The rows below fall into families. The same turns and mirrors carry the whole set onto itself and the rows of a family onto each other. For each named row, which other rows are in its family? Write them in the order they are listed.
These 36 rows form 9 families of 4 rows each.
z373: +1.43, +2.10, -0.23, +2.91, -1.04, +2.50, +0.40, +1.99, +1.57, +1.61, +0.25, -1.72, +1.12, -1.32, +1.20, -0.45
z578: -0.63, -2.06, +0.99, +1.81, -2.13, +1.35, +1.54, -2.18, -0.65, -0.56, -0.07, -1.04, -0.76, -1.49, +1.12, +1.08
z960: -2.33, -0.93, +2.01, -0.92, +1.85, -3.16, -0.18, -1.75, -1.79, +0.79, +3.06, +0.00, -0.04, -1.68, -1.61, -0.44
z773: +0.90, +1.58, +0.85, +3.43, -0.17, +1.73, +0.24, +1.17, +1.42, +1.14, -1.09, -1.82, +1.44, +0.52, +2.18, +0.41
z260: -0.70, -2.97, +0.81, +1.12, -1.73, +1.26, +0.95, -0.92, +1.16, -0.66, +1.92, -0.50, +1.00, -2.31, -0.58, +0.70
z312: -0.30, -1.12, +0.51, -2.43, +1.20, -2.53, +0.19, -0.88, +0.16, +1.30, +3.59, +1.66, -0.15, -1.38, -2.57, -1.10
z89: -1.10, -0.06, +0.66, -2.17, +0.86, -3.58, -0.81, -1.48, +0.49, +0.52, +2.02, +1.77, -0.89, -0.33, -2.90, -0.53
z496: -2.98, -2.45, +0.26, -1.27, -0.64, +0.93, +0.53, +0.05, +0.09, -1.59, +2.09, -0.80, -0.09, -0.92, +0.02, +0.48
z156: -1.54, -2.18, +1.04, +1.20, -2.16, +0.24, -0.32, -1.64, +1.42, -1.73, +0.74, -0.32, +0.30, -1.10, -1.02, +1.37
z413: -1.86, +0.27, +0.02, -3.72, +2.13, -1.79, -0.19, +0.77, -0.43, +0.79, +2.92, +0.81, -1.13, -0.10, -1.14, -1.23
z460: +0.33, +2.84, -0.47, +0.10, +2.06, -0.15, -0.96, +1.84, -0.55, +4.19, +0.49, +1.30, +2.22, +0.54, -2.00, -2.16
z904: +1.45, +3.20, -0.08, +2.43, -0.80, +1.29, +0.89, +0.50, -0.48, +2.11, -1.46, -1.80, -0.73, -0.42, +2.17, -0.47
z46: -0.85, -1.49, +0.97, -1.96, +0.39, -2.47, +0.92, -2.80, -1.46, +0.76, +1.78, +1.10, -1.90, -1.03, -1.40, -0.41
z194: -1.47, -1.17, +0.41, -1.32, +1.51, -1.25, -0.34, -0.65, -0.75, +2.20, +1.97, +2.34, +2.04, -0.30, -3.62, -1.32
z883: -1.89, -2.74, +0.72, +1.58, -1.09, +1.77, +0.09, -0.66, +0.01, +0.66, +0.88, +0.68, +3.11, -0.80, -2.05, +0.16
z365: -0.64, -1.17, +1.35, -2.06, +2.43, -3.39, -0.07, -1.53, +0.17, +1.20, +2.43, +1.65, -0.16, +0.54, -1.83, -0.67
z353: +1.28, +3.69, +0.05, -1.07, +2.00, -2.24, +0.21, -0.05, -1.46, +3.42, +0.48, +0.61, -2.04, +0.06, -0.04, -1.81
z332: -1.03, -2.56, +1.22, +1.18, -2.11, +1.20, +0.30, -2.89, +0.76, -0.96, +0.91, -0.37, -0.42, -1.47, -0.76, -0.12
z77: -0.49, -0.47, +1.47, -2.40, +0.20, -3.83, +0.21, -2.75, -1.17, +0.59, +0.88, +1.07, +1.02, -0.77, -2.11, +0.15
z710: +1.35, +2.21, +0.21, +3.14, -1.59, +2.80, -0.25, -0.19, +1.23, +1.28, -0.91, -1.61, +0.03, -0.68, +1.29, -1.08
z727: -1.02, +1.08, -0.21, +1.17, -0.75, +3.11, +0.28, +2.28, +0.87, -0.07, +0.31, -2.42, +0.32, -0.38, +2.20, +0.30
z801: +0.01, +3.45, +1.17, +3.40, +0.28, +0.91, -0.22, +1.26, -0.90, +1.86, -0.04, -2.80, +1.13, -1.18, +1.93, -0.18
z396: +1.74, +4.38, -0.15, -0.32, +1.24, -0.83, -1.04, +0.03, +0.36, +3.55, +0.24, +0.32, -1.30, +0.00, -0.51, -3.15
z337: +0.70, +2.47, +0.09, +3.11, -1.63, +1.69, -0.52, +1.24, +1.87, +0.56, -1.06, -1.92, +0.79, -0.53, +1.08, +0.44
z249: -0.21, +4.12, +1.30, -0.27, +2.95, -2.66, -0.77, +0.67, -1.88, +3.29, +1.70, -0.54, -0.30, -0.52, -0.34, -1.68
z680: +1.55, +3.92, +0.48, -0.05, +2.80, -1.73, -0.55, +1.45, +0.62, +3.42, +0.53, +0.26, +0.20, +1.27, +0.30, -1.51
z485: +1.66, +3.35, +0.80, +2.13, -1.64, +0.49, +0.33, +0.22, -0.07, +1.62, -2.05, -1.93, +2.32, -0.34, +1.22, +0.45
z548: +1.72, +4.42, +0.63, -1.44, +1.02, -3.43, -0.36, -0.15, -1.07, +2.96, -0.57, +0.22, +1.10, +0.15, -0.65, -1.05
z939: -1.22, -3.38, +1.77, +1.47, -0.73, +0.36, +0.77, -1.60, +0.92, -1.21, +1.07, -0.37, +1.25, -0.15, +0.04, +1.31
z836: -0.52, -1.45, +1.50, +1.06, -2.65, -0.40, +0.92, -2.47, -0.31, -1.05, -0.63, -1.03, +2.18, -1.21, -0.08, +1.57
z895: -0.10, +1.28, -0.11, +2.89, -0.56, +2.96, -0.33, +1.54, +0.32, +2.54, -0.71, -0.53, +3.19, -0.11, -0.42, -0.73
z768: -2.18, -1.64, +2.08, +2.55, -0.90, +0.48, +0.41, -1.36, -1.06, -0.47, +1.31, -2.03, +1.05, -1.94, +0.66, +1.15
z444: +1.82, +3.72, -0.38, -0.75, +2.02, -1.39, -0.39, +2.03, +0.66, +3.78, +1.73, +0.29, +0.14, -0.67, -0.70, -2.21
z659: -0.26, +3.86, -0.81, -1.39, +1.82, +0.42, -0.38, +3.19, +0.11, +2.23, +1.08, -0.79, -0.63, +0.30, +1.01, -1.51
z533: -0.38, -0.47, +0.86, -2.16, +0.86, -2.30, -0.61, -2.85, +0.02, +1.34, +2.26, +1.63, -1.58, -0.80, -2.43, -2.12
z145: +1.29, +4.79, -0.26, -0.26, +1.40, -1.90, -1.44, +1.28, +0.85, +2.78, +0.11, +0.30, -0.63, +0.42, -0.97, -1.47

Same family as z413: z496, z727, z659
Same family as z533: z332, z710, z396
Same family as z485: z77, z548, z836
Same family as z883: z460, z194, z895
Same family as z904: z578, z46, z353
Same family as z365: z773, z680, z939

The rows below fall into families. The same turns and mirrors carry the whole set onto itself and the rows of a family onto each other. For each named row, which other rows are in its family? Write them in the order they are listed.
These 15 rows form 5 families of 3 rows each.
z300: -3.93, -0.36, -2.83, +0.81, +0.35, -2.04, -1.77, +3.63, -0.49, +0.30, +5.04, +2.19
z728: -4.05, -4.92, -1.73, -3.24, -1.49, +0.48, -1.01, +0.18, +0.66, -2.51, +5.67, +3.98
z767: -3.44, -3.20, -4.02, -2.00, +0.50, +1.67, +0.24, +1.76, -1.06, -2.98, +4.08, +4.65
z758: +0.94, -3.05, +0.98, -0.64, +1.36, +0.15, -1.02, +0.30, -0.09, -2.39, +1.35, +2.85
z525: -3.71, -0.89, -2.21, +1.29, +0.61, -3.41, -2.69, +0.17, -0.88, +0.76, +4.57, +1.59
z831: -4.66, -3.33, -3.74, -2.20, -1.96, +1.01, -1.36, +0.03, -0.16, -3.28, +3.80, +3.83
z778: -2.65, -0.65, -1.79, +1.54, -0.57, -3.33, -2.26, +1.54, +0.29, +0.03, +3.93, +0.38
z347: -0.07, -2.03, +0.93, -0.05, +2.72, +0.82, -1.38, +2.88, -0.34, -1.04, +2.60, +3.87
z206: +0.95, -3.11, +0.68, -2.35, +2.27, -0.29, -2.08, +0.59, +0.29, -0.80, +2.39, +2.66
z450: -3.33, +0.05, -1.06, +0.77, -1.76, -2.97, -3.29, +2.10, -0.13, +0.61, +3.78, +1.95
z790: -3.35, -3.43, -4.47, -1.86, -1.34, -0.11, +0.09, -0.39, -0.47, -3.80, +3.97, +2.79
z665: -2.05, -3.35, -4.26, -1.72, -1.15, +0.90, -0.75, -0.85, -0.71, -3.23, +5.72, +3.77
z407: -1.05, -3.42, +2.88, -1.50, +0.65, -1.16, -1.48, +0.30, -0.96, -0.29, +2.92, +4.73
z708: -0.30, -2.61, +2.25, -1.27, +0.96, +0.42, -2.26, +0.79, -0.05, -2.69, +1.90, +4.12
z327: -3.65, -2.00, -1.00, +1.19, -2.52, -1.75, -2.58, +1.00, -0.05, +1.78, +5.52, +2.72

Same family as z206: z525, z665
Same family as z300: z767, z347
Same family as z407: z728, z327

